Each row is where one point has got to under a steady rotation. How many steps took it there?
The counts run from 0 to 991.
[ 10.1   0.7   3.7   3.0 -26.6 -16.3  -9.4 -18.9  -6.9 -25.7   5.2  -7.7
  -8.3  -2.6 -12.6  15.2  -3.2 -16.4   2.3 -12.0 -14.5 -28.0 -28.6 -12.0
 -22.7  10.1 -41.6 -18.8  13.5 -10.1  -1.0   7.8  15.9   4.0 -14.6  17.8
 -15.8  23.5   9.6  34.2  10.3  13.2 -18.4  10.0   1.7   4.1  -0.1  -4.1
   6.4  10.9  -2.2   1.4]	541
[  9.5  14.2  10.4 -21.5  27.1 -15.1  15.6 -18.7   8.7  19.7 -10.6  -9.0
  12.9   6.8  26.3   9.9   3.5 -14.1  -4.0  11.0  31.1   6.4  14.6   0.6
  18.5  -6.1  19.9  -7.1  25.5  13.1  27.6   2.7 -23.5  -7.5  16.7  -0.3
  24.9   9.4 -19.5  -9.8  -9.1  -3.2   1.4 -16.6 -16.8  31.9   5.3  -5.7
 -18.3 -18.4  12.9   8.3]	890
[  3.8 -27.3  12.4  20.3  14.7 -15.1  19.2  -1.2  10.1  21.4  22.6 -16.2
  13.8   2.1   6.3  12.0  -5.1   7.8  23.3   3.1  -5.9 -20.7   0.5  -3.1
   4.2 -24.9   0.7   8.1 -13.9  30.4  -1.0  -4.1 -14.7  33.4  -4.2  36.8
  14.7 -17.9   2.7   2.4 -15.1   6.4   8.8  17.7   0.4  20.9   4.6  -2.1
  -0.5 -23.8   5.7  -2.9]	883
[ -0.4 -32.9   2.7  20.6  -6.2  -4.6 -28.4   7.5   7.4 -26.3 -17.1  14.1
 -32.1  14.5 -10.9   4.9 -26.6   7.1   0.1  -4.8  20.7  -4.7 -15.0 -12.1
  -2.1  16.5   5.3  -2.1  20.5  27.9  31.6   2.4  12.3  -3.8   3.1 -13.4
  -6.2 -29.6   9.1  15.9  27.5  -4.0   7.0  -6.1   3.7 -16.0  17.8  -6.3
  -8.5  16.4   4.0  12.2]	696
[ -4.0  -1.8 -11.0  24.8  -4.6  -3.8  17.5  19.2  -1.2   7.9 -18.2 -15.4
 -13.5 -19.1   0.6 -11.3   5.9  29.0 -24.9 -16.0   4.3  -3.2  -1.3   8.7
  -5.8  -8.4 -13.0  -4.9 -16.8  -5.3  -2.6 -22.5  25.6 -33.2  -6.3   4.2
  -2.6 -30.9  11.5  12.3  34.4 -17.0  -5.9 -11.0  32.5  -5.6  -0.4  -4.0
  25.9  28.3   0.3   0.8]	215
[ 35.5  12.6 -10.7 -16.4 -14.4 -11.0  33.7  -7.9  -5.4  -3.9 -15.0 -24.7
   2.0  -6.2   2.1   9.4 -11.9  -6.1   5.5 -19.3  27.7 -23.5  -6.6   9.2
 -15.6  -7.7  -9.6  -5.5  -0.6 -36.1 -12.7   4.1  -0.1  -1.7 -10.3   3.2
  -3.5   6.8  -3.6  41.3  21.8  -4.4 -20.3  -6.9 -17.2  23.6 -12.2   1.3
  16.0  -0.7   8.8  14.3]	359
[-25.7  19.2  19.0 -11.9  -1.0   6.7  -3.9 -33.5 -14.2 -11.2   1.7  13.7
  -2.0 -10.6  15.2  -2.6  24.4 -20.9 -22.1  10.5   1.5   4.8   6.4  -4.0
  11.1  10.6  -2.6  -8.7  37.0  10.4  39.1  11.8   6.8 -17.5  21.8   5.8
  23.7  19.8  -5.4  -4.9 -11.8 -14.3 -16.8 -12.9  -0.6  11.9   5.5  -8.6
 -18.1  11.2 -13.7  19.1]	742
[ 19.0  -1.4   6.8   4.2  18.9 -20.3  29.5   2.6  -1.0  30.1   4.8  -9.7
  23.7   6.3  14.2  12.6 -11.9   6.2   5.1   6.6   9.3 -21.3   6.0   7.6
  -5.8 -50.6   3.5   0.5 -31.7   6.1   9.3  -1.2 -16.4   8.0  -0.5  17.6
   8.9 -17.1   3.5   7.3   3.8  -3.5  -4.9   7.0 -17.9  25.7  -0.5  -2.5
   2.2 -23.2   3.3  -3.2]	41
[ -2.7 -26.2  -5.9  -9.8 -18.0  -3.6 -17.8  -7.7  -7.3 -32.9 -10.8  -2.8
 -44.5  17.1 -15.8   2.2 -24.3  -1.3   6.7 -25.4   9.9  -5.6  -9.6  -1.3
  -3.4  27.2  -9.1   5.6  13.4   1.8   8.6   8.7  18.2   6.3  -5.3 -13.2
 -15.3  -1.3  14.7  29.9   2.9  -1.9 -28.7 -12.4  -6.3 -13.0  10.6   3.4
   4.9  28.9  -7.1  20.1]	812
[ 27.8 -10.7  -5.6  -6.5 -16.9 -32.9   1.4   0.3  13.5  -2.3  -8.6 -21.7
 -14.2   3.4  -2.7   7.9 -37.2   0.6  10.9 -15.0  20.8 -17.6  -7.4 -11.2
 -15.6   2.8 -21.8  -7.7  -6.5  -1.4 -16.2 -16.5   0.0  -2.3 -27.0  -6.4
 -22.3   0.9  -8.8  11.9  29.7  11.0 -29.1  -4.9 -17.7  -6.8   7.8 -11.4
  21.9   0.7 -12.2  -2.8]	393
[  2.4 -21.1  12.5  23.3   9.8  -5.1   9.6   0.7  18.1   0.7  -3.9   0.0
  -4.4  -6.0  10.7 -16.5 -25.0   6.8  -4.4 -10.3  33.4   3.1  -0.5  -2.9
   9.7  -7.3  13.1  -3.1  10.1  43.4  31.1  -0.9  11.4 -13.9  -1.6  11.9
  13.1 -31.9   6.4  14.1  10.1  -0.3  17.6 -14.0   9.5  22.3  18.9 -29.2
  -1.8 -13.4  10.0  15.8]	879
[ 10.2   9.8  -7.2  17.5  -9.2   4.9  -7.1   5.1 -15.1 -27.1 -29.1   0.5
 -20.4  -4.2  -5.4  -1.0   9.4   0.0 -14.9 -18.1  11.7  -4.8 -20.3   5.7
 -13.9  24.8  -8.8 -13.5  27.3 -13.7  16.4   6.0  21.5 -26.0   9.8  -5.8
  -1.8 -11.8   6.9  39.6  19.2  -7.2   8.9 -14.8  20.8   5.8   4.9   4.7
   1.4  37.6  16.7  24.7]	661
[ -0.4  -8.5  -1.9  14.0 -36.4   5.0  -9.0  -3.5  -8.7 -35.3   6.6  -8.0
 -17.2 -10.7 -17.9   4.9 -11.5   0.8  -1.2 -16.2 -12.1 -17.7 -22.8 -14.5
 -18.4  23.6 -26.1  -1.0   0.9   2.5 -11.8   0.6  25.4  13.4  -8.2  16.1
 -10.5   5.9   4.1  41.4   4.8   5.9 -23.2   1.1  18.4  11.8   0.9  -0.3
  18.8  34.3  -4.1  18.0]	962
[ -4.4 -15.0  -5.3  18.6  12.8 -25.6 -20.2  -8.8  32.5  10.6  -7.8 -13.8
  -7.6  -1.0   1.5 -21.1 -19.3   9.0   1.2 -13.3  14.9   6.6 -15.9 -19.2
  -0.4   0.7   0.5 -15.9   1.3  50.6  -8.7 -18.7   7.6  -7.7  -7.4  16.4
   3.2 -21.7   5.8  16.9  -4.7   1.6   9.9  -3.7  36.2  14.5   2.8 -14.3
  10.2 -12.2  11.3  13.4]	549
[ -2.6   6.5 -10.9   4.3   1.7  -3.8 -33.3 -27.7  14.3  13.3  -7.7  -6.5
 -21.4   6.1 -10.5   5.0  38.2  -5.6   1.6 -18.3  -7.1   8.9   6.9  -1.9
  -7.2  37.7 -33.0 -22.4  33.7  -4.5 -25.2  -2.9  -0.2   4.1   7.0  -4.4
   1.1  15.2   1.7   3.4 -10.7  -0.8  -5.6   4.3  34.3 -10.9  -0.2  19.5
  -6.3   6.5  12.6  11.5]	536
[ -1.8  13.3  15.6 -11.9  -7.5   7.0   7.6 -33.2 -12.4 -16.6   2.4  15.6
  -2.7   6.4   3.8  11.3   9.2 -17.9  -0.9  -5.6  16.8  -9.4  -5.2   9.6
  -2.4   6.8 -15.8 -11.5  36.8  -6.6  29.8  29.8  12.4  -6.3   9.6   6.4
  19.6  18.8   7.7  30.4   2.0  -8.7  -2.5 -15.5  -6.0  26.0  12.2 -10.4
 -19.0  -5.6   3.6  22.7]	26
[  5.3   6.7  -7.8 -19.2  -8.3 -17.0  15.6  -8.3  -0.8  11.4  -9.3 -30.2
  -8.5  -2.1   1.0  12.6   1.6  -5.5   8.2 -16.0   5.1 -19.8   7.9   8.2
  -9.9   7.7 -33.8  -0.6  -0.7 -38.9 -17.1 -13.0  -0.1   1.4 -13.5  -1.2
  -9.2  19.8  -8.5   5.1   8.7   6.4 -51.0   1.0 -22.5  -8.4  -8.7  10.3
  26.6  14.7  -9.7  -6.1]	508
[ -7.2  -1.7  -5.9 -16.3 -24.7   9.5 -33.8 -46.9  -1.9  -1.4  14.5  17.5
 -16.7  13.5 -12.9  -2.9   8.4  -8.3   2.4   4.2 -15.5   8.4  -8.1 -20.9
   1.1  29.4 -20.5  -4.0  25.6   2.6  -9.3  18.0   8.7  19.1  10.2 -13.3
  -5.7  27.8  -5.0  19.6 -14.2  -5.4 -30.4   2.5  10.8  -2.1  11.6  13.2
 -12.7  -0.6 -19.5  16.9]	835
[ -9.0   1.1  17.0  -9.3  12.9   3.5  -5.8 -13.2  -6.4 -13.0  -9.5  -2.0
 -18.6   5.6  11.8  31.4  13.4 -23.4   7.1   1.3   6.8  -2.0  13.0   3.9
  16.9  25.3   3.4   8.4  45.9  -1.2  37.0   6.1  -7.4  10.3  20.5 -12.2
  20.0  19.5 -11.1 -21.7 -10.7   0.1  -4.2 -16.7 -18.5  -6.0  12.2  12.2
 -29.9   7.5  -2.5   9.2]	593
[ 12.8  -5.8 -11.4 -11.8   0.0  -9.2 -26.1 -30.3  17.0   2.4  -4.6  -8.6
 -13.6  25.2 -11.0  19.4   2.7 -14.9  24.9 -15.9   8.8  -2.3   0.7  -1.1
  -1.1  38.7 -15.9 -12.6  33.8  -3.6 -18.6  21.1  -7.7  29.5   2.1 -16.7
  -2.0   8.6  -6.4  20.0 -15.9   2.3  -2.9   0.8   3.6  -6.1  10.5  25.0
 -15.1 -10.2  10.7  17.7]	686
[ 16.7  14.3   4.3  37.1 -15.6  -3.1 -20.8 -10.2 -14.3 -16.1   5.0  19.1
   2.6   5.8 -11.7   5.1  15.0   1.3  -9.2   9.6  -4.9 -12.8 -21.1  -9.7
 -17.6   0.4 -27.1 -15.5  16.2   2.9  13.9  -4.7  24.0 -26.2  -9.6   3.8
  -1.2 -13.3  16.6  17.4  50.2  -5.5  18.7   6.5  25.6  -3.8   9.4  -0.7
 -14.4   0.6  18.8  -9.7]	124
[ -7.9  -8.9  -7.0  26.3  -4.3 -10.4  -4.6  10.7 -11.6   8.6  -5.0  -7.8
   4.1  -4.3   3.1 -18.7   3.3  19.9 -15.7  28.2 -21.9  -0.6 -12.9 -22.0
  -6.3  -8.7   3.1   6.1 -22.9  27.0   4.4 -23.4  10.4 -17.2  -0.4   3.5
  -9.3 -32.0  -6.5   3.2  31.6 -15.3 -17.0   7.3  32.2 -11.4  -5.3  -3.1
  24.4  22.4  -5.6  -5.1]	100
[ 16.4   3.1  -5.5 -11.5  18.3  -2.2   6.8  -9.0   4.6  15.2 -16.9 -16.4
 -19.2  18.0  -1.3  31.9  21.8  -1.6  11.4 -27.9  20.0  -6.6  26.8  31.7
   4.4   7.8 -24.7  -2.8  26.5 -44.5  -1.4   6.9  -7.2   5.2   4.3 -13.9
  10.6   2.5  -5.1  -2.8  11.7   0.5  -3.7  -7.5   0.2  -9.5   3.7  27.5
  -5.6   5.1  18.4   5.9]	57
[-11.5 -12.0   4.7  12.8 -11.7  -9.9  16.4   7.9 -14.8 -28.3  -3.8 -17.2
 -13.4  -6.2 -10.6  15.6   5.9   5.2  -3.2 -28.2 -16.1 -29.1 -12.1  10.2
 -16.3  -1.8 -38.2  -1.1  -5.8 -24.7   3.9  -8.6  13.3   0.1 -13.9  22.8
  -7.5   2.5  11.1  21.1   3.7  -0.9 -28.0   5.5  -5.4  -1.7  -1.6  -2.4
  20.3  37.2  -6.6  -0.6]	212
[ -7.7 -14.1  -6.9  -6.6  10.6 -15.0  29.8  16.1  -1.9  31.5  -8.4 -40.1
   9.0  -6.0  24.1  -1.7  -3.2  12.7  -0.1  13.3  -3.9 -14.1  15.2  -0.1
  14.1 -12.4  22.4  15.6 -23.6   1.3  -8.4 -17.6 -21.7  10.2   7.3   2.3
   2.0  -8.1 -21.5  -1.1 -13.2 -10.3 -39.0   2.6 -14.0   4.8  -6.8  10.7
  18.9  16.1  -9.4   3.3]	497
[ -9.3  -9.5  -3.9 -14.1   7.0  -8.6 -23.3  -2.2  -9.4 -18.9 -17.2 -10.4
 -13.4  18.0   8.2   5.0  -8.7 -20.9   2.2   4.6  -2.5  -5.6  -7.6 -13.6
   8.9  19.9  29.0   3.8  17.1  15.1  15.0  11.8 -13.5  25.5  22.5 -14.0
 -11.7   7.1 -15.8  14.2 -26.2  -2.3 -27.0  -3.9 -16.1   0.6  -6.5  21.7
  -4.7  29.6  -9.4  29.4]	379
[ -6.7   1.2  12.0  38.8  19.6 -23.1 -33.5 -11.1  -4.6   7.1  15.0   9.6
   8.6  18.7  -2.2  16.4  25.3   2.7  -3.7  19.0 -33.8  -4.2  -5.6 -16.1
  -3.7 -12.0 -24.6 -16.0   5.8  31.6  17.8 -12.3  -0.6   1.7   8.1  15.8
   1.8  -8.2   7.1 -19.1   4.3   4.4  10.3  23.4  26.2 -13.4   4.2   8.0
 -10.3  -1.0   3.0 -20.5]	853
